Rows swapped in pairs by one turn or mirror: which row each one swaps with
The rows were stretched afterwards, more along some directions than others.
k431: [-0.68  0.85 -1.83 -0.56 -0.31 -2.79 -0.02 -3.81  2.67  0.70 -3.21  0.58
 -1.63 -1.10  3.09 -1.87 -1.25  2.13 -0.49 -0.19 -2.06]
k924: [ 1.53 -3.27  0.11 -1.34  4.19 -0.87 -0.80  0.22 -1.59  2.23 -1.02 -0.76
 -1.93 -0.66 -0.62  1.81 -0.37  0.59  0.45 -1.24 -3.39]
k72: [ 0.20  0.25 -1.57  1.41  0.31 -0.99 -0.49 -3.40 -0.78  1.75 -1.08 -0.68
 -0.40 -1.97  0.75  0.64  1.69  1.82 -0.53 -0.84  0.15]
k331: [ 0.33  0.41  1.45 -0.64  0.61  3.07  3.58 -0.88  0.80  2.40 -1.00 -0.88
  1.31  0.03  1.40  0.47  1.48  0.71 -2.45 -0.78 -3.08]
k201: [ 0.02 -1.53 -4.66 -0.77  1.41 -3.69 -1.58 -1.09  2.17  1.39  0.25  0.62
 -2.27 -3.01  1.61 -0.79 -0.39  1.52  1.13  0.12 -1.40]
k988: [ 3.75 -0.11  1.14 -1.73  1.05  4.00  2.17  1.45 -1.53  1.65  3.15  0.98
 -0.54  1.82 -0.10  0.33  0.12 -2.08  0.25 -0.87 -1.38]
k774: [ 3.13 -1.34 -1.48  0.58  1.55  0.06 -2.00  1.88 -0.74 -1.13  0.71  3.36
 -1.93 -0.81  1.46 -1.94 -1.02 -0.35  2.36  0.06 -1.30]
k794: [ 1.98 -1.05  1.21 -1.54  2.24  1.03  1.45 -1.99 -2.59  1.62  2.52 -2.71
 -0.93  0.17  0.67  1.37  0.36  2.55 -1.01 -2.18  1.05]
k977: [ 0.19 -3.87 -1.58  0.18  2.51 -1.03 -0.63  0.35 -0.83  0.09  1.23  1.08
 -2.04 -2.49  0.91 -0.39 -3.30  0.26  0.21 -2.08 -2.12]
k603: [ 0.57 -1.63 -1.81 -0.01 -0.86  0.81  0.68 -0.76  1.51 -0.85  1.28 -0.19
 -0.12 -2.12  3.64 -0.97  1.10  2.09 -0.14 -0.19  1.54]
k469: [ 1.33  0.42 -0.47 -1.04  3.39  0.46 -2.28  2.44 -1.00  0.40 -1.18  2.74
 -0.58  1.76  0.04 -1.49  1.59  0.08  0.39 -0.58 -3.29]
k440: [ 1.36 -1.43 -2.43 -2.63  1.89 -3.08 -2.01 -0.52  1.00  0.57 -3.95  0.06
 -1.58 -0.16 -0.14 -1.35 -2.05  2.23  1.04 -3.04 -2.98]
k374: [ 1.66 -0.51 -2.94 -0.88  2.34  1.57 -1.74 -0.07  0.34  1.80 -0.84  2.27
 -0.50  0.48  0.32 -0.60  1.56 -0.84 -1.01 -0.65 -2.35]
k662: [ 0.95 -3.20  2.17 -1.26  1.66 -1.64 -1.03 -0.08 -3.56  1.48  0.99 -0.27
 -1.24 -1.89 -1.34  2.15 -1.83  1.81  0.07 -1.53 -2.72]
k780: [-0.66 -2.00  0.48 -1.25  2.04  2.73  0.21  0.79  1.65  1.59 -1.38  1.04
  0.35  1.57 -0.58  0.36 -0.28 -0.04  0.01 -0.92 -3.27]
k266: [ 0.46 -3.05 -0.04 -0.12 -0.38 -2.28 -1.43 -0.67 -0.83  0.93  4.64 -0.09
 -1.35 -2.90  1.97  2.36 -1.22  0.32 -0.21 -0.54  0.95]
k507: [-0.12 -1.39 -1.67  0.50  0.32 -0.47  0.68  1.09  0.42 -0.45  2.29  1.86
 -0.64 -2.39  2.11 -2.63 -1.87  0.35  0.17 -0.21 -2.11]
k395: [ 0.43 -2.91 -0.89 -0.17  0.24  0.28  0.38 -0.43  1.98  1.33 -2.60  0.14
 -1.16 -0.68  2.63  0.71 -2.44  0.46 -0.77 -0.77 -0.07]
k466: [ 2.12 -1.65  1.61 -1.97  1.05  2.06  1.21 -2.22  0.90  0.42 -1.11 -1.74
 -1.09  0.34  1.38  0.53 -1.32  1.62 -1.56 -2.60 -0.54]
k451: [-0.41  0.13  0.01 -2.01  0.48  0.35  1.00 -0.61 -1.26  0.41 -1.46 -1.80
  1.23  0.04 -0.84  0.60  2.00 -0.28 -0.54 -0.72 -3.01]
k597: [-0.61 -0.16 -2.51 -0.37  1.71 -1.64 -1.55  1.69 -0.97  0.12 -2.63  1.89
  0.39 -1.25  1.28 -1.59  0.84  1.28  0.70 -0.47 -3.85]
k432: [-0.36 -1.64 -1.25  0.64 -0.99 -0.14  0.74 -1.62 -0.72 -1.29  1.83  0.96
  0.87 -0.80  1.32 -0.77  0.35 -0.52  0.05  1.92  1.18]
k625: [ 2.43  2.59  3.23  1.14 -1.18  3.20  2.39 -0.37 -1.55 -0.04  2.42 -1.84
  0.29  1.02  0.40 -0.90  1.07 -2.92 -1.61  0.16  0.25]
k87: [-0.16 -4.85 -2.42 -0.82  0.62 -1.96  0.45  0.99 -0.88 -1.31  2.42  1.07
  0.12 -1.67  1.08 -0.49 -1.86  1.02  0.22 -1.00 -1.54]
k645: [ 3.83 -1.74  1.89 -0.43  1.90  1.42 -0.20  3.25 -3.08 -0.62  1.37  0.58
 -1.75  0.41 -0.99  0.31 -0.53 -1.75  1.68 -0.21 -1.95]
k117: [ 1.73  1.15 -0.34  0.34 -0.45 -3.38  0.75 -2.74 -1.29  0.20 -0.67 -1.68
 -0.68 -1.52  1.75 -0.85 -1.28 -1.57 -1.03 -0.50 -0.16]
k960: [ 1.85  0.24  1.67 -0.87 -0.16 -0.07  0.91 -0.93 -0.04  0.02 -0.70 -0.38
  2.05  0.86 -2.33  0.90 -1.09 -2.35 -1.68 -0.52 -3.37]
k815: [-0.59 -1.43  1.51 -0.59  0.95  0.76  1.45  2.20  1.54  1.37 -0.04  0.05
  1.62 -1.14 -0.35  2.21  0.66 -3.01 -0.99  0.68 -1.96]
k802: [ 3.02 -2.99 -0.30 -2.32  2.55 -1.53 -1.88  0.54 -4.63  0.98  0.82 -0.70
 -3.30 -2.30  1.27 -0.57 -1.59  2.22  2.63 -1.96 -1.87]
k855: [ 3.62  1.59 -0.48 -0.31  0.77  1.67  2.31 -2.48  1.02  4.10  1.81  0.44
 -1.46 -0.84  3.41 -0.63  2.05  0.97 -0.42  0.21 -0.49]
k756: [ 2.52 -2.13 -1.33  0.66  0.02 -1.68 -3.97  0.50  1.21 -2.06  1.03  0.42
 -1.98 -1.26  1.41 -2.62 -1.56 -0.42  0.52 -0.91  0.52]
k16: [ 1.96 -0.04  0.47 -0.11  2.47 -0.54  1.72 -3.42 -0.88  3.77 -0.23 -2.08
 -3.12 -2.25  1.05  1.63 -1.16  1.88 -1.36 -1.77  0.02]
k293: [ 0.49 -1.52 -2.47  0.60  0.05 -2.31 -0.92 -1.35  1.11 -0.89 -0.36  0.30
  1.14 -1.63  1.94 -0.90  2.13  0.58 -1.72 -0.05 -2.69]
k24: [ 1.39 -0.57 -3.17 -1.47  0.91  0.13 -0.87 -0.39  1.17  1.07  1.34  3.79
 -1.69 -0.29  1.44 -1.41 -1.03 -0.40  1.00 -0.30 -1.97]
k247: [ 1.66 -4.11 -3.25 -1.01 -0.27 -1.46  0.31  0.01  1.16  0.63 -0.64 -0.31
 -0.97 -0.81  1.45  0.93 -0.78  1.69 -0.11 -0.08  1.22]
k900: [ 1.34 -3.25 -4.28 -1.02  2.10 -2.57 -1.71 -0.41 -1.53  0.97  1.90 -1.08
 -1.96 -3.22 -0.06  0.53  1.99  3.32  0.96 -1.64  0.59]
k755: [ 4.35 -2.78  1.37  0.13  1.21  0.39  0.17  1.64 -1.61 -2.16  3.10  0.62
 -2.74  0.15 -0.17  0.09 -2.13 -0.06  1.27 -1.14  0.14]
k124: [ 2.19  1.56  2.05 -1.04 -2.19  2.04  4.80 -1.48 -0.53  1.86  1.91 -1.53
 -1.60  0.19  2.71  0.62 -1.57 -0.08 -0.47 -1.03  1.89]
k346: [-1.09 -0.58  0.50 -1.98  1.55 -3.11 -2.54 -0.56  0.30 -0.38 -2.97  1.60
  0.47  0.12 -2.97  0.19 -2.28  0.59  0.57 -1.37 -4.02]
k106: [-0.12 -3.05 -1.75 -1.29  0.96 -1.54 -0.80  0.39  1.16  0.38  0.36  2.12
 -2.02 -2.46  1.34 -2.66 -1.18  1.79  0.69 -0.25 -0.55]
k412: [-0.81 -2.40 -1.89 -0.49  1.74  0.07 -0.96  0.24  0.99 -0.78 -2.47  1.70
 -0.55 -0.36  0.59 -0.61  1.09  2.67  1.55 -0.65 -0.70]
k110: [ 3.36 -1.38  0.61 -1.53  3.46  2.92  0.14  1.32 -3.42  0.51  3.07  0.14
 -0.42 -1.63 -0.49  0.08  1.90  0.68  2.39 -1.59 -1.63]
k460: [ 1.10 -0.69 -0.63 -1.33  1.24 -0.50  1.03 -1.34 -1.78  2.06 -0.81 -1.62
 -1.84 -2.01 -1.67  0.57 -0.29  0.59  0.75 -0.69 -1.61]
k191: [-0.71  0.95  0.99 -0.93  1.29  2.97  3.94 -2.36 -0.82  2.91  0.50 -0.67
  0.87  1.17  1.73  0.43  2.38 -0.61 -2.78  0.11 -0.55]
k100: [ 0.49 -3.29 -4.41 -1.50  1.31 -2.78 -0.95 -3.25 -0.24  0.91  1.78  1.44
 -2.49 -2.78  1.24 -0.17 -0.97  2.09  1.40 -0.77 -0.13]
k136: [ 1.46 -0.88 -0.31 -0.58 -1.77  2.50  2.16  1.46  1.97  0.91 -1.01 -0.98
  0.65 -0.21  1.02  0.96  0.13 -0.50 -0.13  0.56  0.92]
k909: [ 0.59  0.90 -2.30 -0.86 -0.02  0.27 -1.46 -0.36  2.56 -0.82 -2.84  2.01
  1.00  0.79 -0.01 -1.88  0.69  1.02  0.40 -0.10 -2.14]
k736: [ 1.09 -0.16 -1.46 -1.46 -0.25 -3.17  1.40 -2.40  0.41  2.82  1.39  1.09
 -0.75 -2.15  2.25  1.54 -1.77 -0.05  0.86 -0.57 -3.70]
k66: [ 0.81  0.99  1.98  0.77 -1.26 -1.52 -0.73 -1.15 -1.57  0.60  1.65 -1.94
 -0.73 -0.59  0.32 -0.15  0.49 -2.61 -1.39  0.54  1.47]
k728: [ 2.57  2.30  2.66 -0.11 -0.94  2.68  2.49 -1.13 -2.39  0.38  2.22  0.50
 -1.29  1.01 -0.13  0.35 -0.14 -2.12  0.25 -0.39  1.56]

Swapped with k815: k106
Swapped with k466: k293
Swapped with k87: k395
Swapped with k603: k331
Swapped with k66: k346
Swapped with k736: k802
Swapped with k977: k247
Swapped with k960: k756
Swapped with k16: k900

